|  -21 |  -57 |  -21 |  -37 |
| -224 |  -85 | -176 | -113 |
|  391 |   63 |  288 |  194 |
|  195 |  211 |   50 |  252 |
| -735 | -343 |  327 |   88 |
|  824 |  344 | -387 | -116 |
->
| -735 | -343 |  327 |   88 |
|  391 |   63 |  288 |  194 |
|  195 |  211 |   50 |  252 |
|  -21 |  -57 |  -21 |  -37 |
| -224 |  -85 | -176 | -113 |
|  824 |  344 | -387 | -116 |

|   38 | -134 | -231 |  271 |  845 | -331 | -169 |
| -243 |  449 | -651 |  252 |  -52 |  787 |  -58 |
|   28 | -257 |   -7 | -307 | -202 |  113 |  786 |
|  -19 |  -23 |  202 | -114 | -387 |   37 | -342 |
->
|  -19 |  -23 |  202 | -114 | -387 |   37 | -342 |
|   28 | -257 |   -7 | -307 | -202 |  113 |  786 |
|   38 | -134 | -231 |  271 |  845 | -331 | -169 |
| -243 |  449 | -651 |  252 |  -52 |  787 |  -58 |

|  231 |  415 | -495 |  291 |  318 |  180 |  313 |  418 | -706 |  200 | -524 | -128 | -496 | -531 |
|  218 | -197 |  397 | -199 |   31 | -185 |  388 |  410 | -210 | -176 |  295 | -352 |  338 |  282 |
| -523 |  165 |  333 |  -49 |  521 |  -48 | -224 | -147 |  213 |   74 |  433 |  184 |  266 |  425 |
|  371 | -439 |  -48 | -248 | -455 | -380 |  155 | -113 |  590 | -340 |  -78 |  441 |   25 |  -94 |
|  308 | -205 | -459 |    4 | -330 | -382 |  320 |  252 |  274 |  -71 | -552 |  282 | -378 | -544 |
->
|  218 | -197 |  397 | -199 |   31 | -185 |  388 |  410 | -210 | -176 |  295 | -352 |  338 |  282 |
| -523 |  165 |  333 |  -49 |  521 |  -48 | -224 | -147 |  213 |   74 |  433 |  184 |  266 |  425 |
|  371 | -439 |  -48 | -248 | -455 | -380 |  155 | -113 |  590 | -340 |  -78 |  441 |   25 |  -94 |
|  308 | -205 | -459 |    4 | -330 | -382 |  320 |  252 |  274 |  -71 | -552 |  282 | -378 | -544 |
|  231 |  415 | -495 |  291 |  318 |  180 |  313 |  418 | -706 |  200 | -524 | -128 | -496 | -531 |

| -163 |  651 | -196 | -358 |
|  222 | -273 | -371 |  439 |
| -346 | -235 |  588 | -265 |
|  -30 | -288 | -324 |  592 |
|  429 |  254 | -259 | -339 |
| -339 |   90 |  635 |    0 |
| -315 |  291 |  382 | -270 |
|  666 | -161 | -304 |  -12 |
->
| -339 |   90 |  635 |    0 |
| -346 | -235 |  588 | -265 |
| -315 |  291 |  382 | -270 |
| -163 |  651 | -196 | -358 |
|  429 |  254 | -259 | -339 |
|  666 | -161 | -304 |  -12 |
|  -30 | -288 | -324 |  592 |
|  222 | -273 | -371 |  439 |

|  -81 |  -91 | -499 |  463 | -310 |  204 |  310 |  199 | -203 | -287 |  126 |  352 | -265 |  371 |   33 | -192 |
|  133 | -200 | -332 |  319 | -672 |   79 |  244 |  201 | -205 |   10 |  185 |  394 | -403 |  186 |   37 |  -64 |
| -247 | -458 | -254 |  796 | -389 |  687 |   71 |   91 | -331 | -129 | -122 |   99 |   56 |   38 |   79 | -354 |
| -140 |  163 |  205 |  325 | -577 |  111 |  -12 |  120 |  -49 |  304 |    6 | -227 | -129 |  202 |  275 |   91 |
|  -92 |  123 | -245 |  665 | -231 |  419 |  461 |   40 |  -86 |  -18 |  -89 |  269 | -237 |  384 |    1 |  -27 |
| -220 | -243 | -283 |  598 | -243 |  546 |    3 | -269 |  -21 |  186 | -202 |  -52 |  170 |  364 |   84 | -198 |
->
| -140 |  163 |  205 |  325 | -577 |  111 |  -12 |  120 |  -49 |  304 |    6 | -227 | -129 |  202 |  275 |   91 |
|  -92 |  123 | -245 |  665 | -231 |  419 |  461 |   40 |  -86 |  -18 |  -89 |  269 | -237 |  384 |    1 |  -27 |
| -247 | -458 | -254 |  796 | -389 |  687 |   71 |   91 | -331 | -129 | -122 |   99 |   56 |   38 |   79 | -354 |
| -220 | -243 | -283 |  598 | -243 |  546 |    3 | -269 |  -21 |  186 | -202 |  -52 |  170 |  364 |   84 | -198 |
|  133 | -200 | -332 |  319 | -672 |   79 |  244 |  201 | -205 |   10 |  185 |  394 | -403 |  186 |   37 |  -64 |
|  -81 |  -91 | -499 |  463 | -310 |  204 |  310 |  199 | -203 | -287 |  126 |  352 | -265 |  371 |   33 | -192 |

|  280 | -121 | -433 |   44 |  521 | -109 |   20 |  316 |  610 |  241 |  375 |  156 |  651 | -512 |
| -357 | -636 |  655 |  135 |  362 |  564 |  -43 |   80 |   14 | -492 |  177 | -652 |  472 | -252 |
|  597 | -114 | -709 | -197 | -704 | -365 | -541 | -643 | -352 |  679 |  536 |  644 |  138 |  -68 |
->
| -357 | -636 |  655 |  135 |  362 |  564 |  -43 |   80 |   14 | -492 |  177 | -652 |  472 | -252 |
|  280 | -121 | -433 |   44 |  521 | -109 |   20 |  316 |  610 |  241 |  375 |  156 |  651 | -512 |
|  597 | -114 | -709 | -197 | -704 | -365 | -541 | -643 | -352 |  679 |  536 |  644 |  138 |  -68 |

|   89 |  743 |  135 |  -90 |   74 |  217 |
|   94 |  240 |  359 |  -17 |   36 |  338 |
|  123 | -151 |  396 | -185 |  125 |  175 |
->
|  123 | -151 |  396 | -185 |  125 |  175 |
|   94 |  240 |  359 |  -17 |   36 |  338 |
|   89 |  743 |  135 |  -90 |   74 |  217 |

|   12 |  384 |   19 |   21 |  -45 |   40 |  201 | -174 |  109 |  -37 | -275 |
|  -32 | -592 |  -48 |   25 |  143 |  -92 | -238 |  199 | -145 |  111 |  463 |
| -192 | -212 |   81 |   30 |   37 |  120 |  164 | -425 |  157 |  -37 | -282 |
|  -36 |   66 |   -3 |   18 |   -8 |  -27 |   35 |  -62 |  -16 |  -14 |  -57 |
|  250 |  467 | -191 |   92 |  -93 |  157 | -147 |  625 | -422 |  328 |  354 |
|  651 |  532 |  459 |  139 |  197 |  470 |  -94 |  295 |  474 | -106 | -382 |
|   63 | -451 |  -54 |   88 |   67 |  -35 | -181 |  166 | -119 |    8 |  277 |
|   16 | -656 |    0 |   27 |   73 |  -67 | -164 |  213 |  -99 |   62 |  495 |
->
|  651 |  532 |  459 |  139 |  197 |  470 |  -94 |  295 |  474 | -106 | -382 |
| -192 | -212 |   81 |   30 |   37 |  120 |  164 | -425 |  157 |  -37 | -282 |
|   12 |  384 |   19 |   21 |  -45 |   40 |  201 | -174 |  109 |  -37 | -275 |
|   16 | -656 |    0 |   27 |   73 |  -67 | -164 |  213 |  -99 |   62 |  495 |
|  -36 |   66 |   -3 |   18 |   -8 |  -27 |   35 |  -62 |  -16 |  -14 |  -57 |
|  -32 | -592 |  -48 |   25 |  143 |  -92 | -238 |  199 | -145 |  111 |  463 |
|   63 | -451 |  -54 |   88 |   67 |  -35 | -181 |  166 | -119 |    8 |  277 |
|  250 |  467 | -191 |   92 |  -93 |  157 | -147 |  625 | -422 |  328 |  354 |

|  115 |   18 |  -27 | -750 |  109 |
| -127 |   53 |   21 |  638 |  112 |
|   93 |   24 |   -2 | -700 |   53 |
|   -7 |    8 |   46 |  196 |   15 |
->
|   -7 |    8 |   46 |  196 |   15 |
| -127 |   53 |   21 |  638 |  112 |
|   93 |   24 |   -2 | -700 |   53 |
|  115 |   18 |  -27 | -750 |  109 |
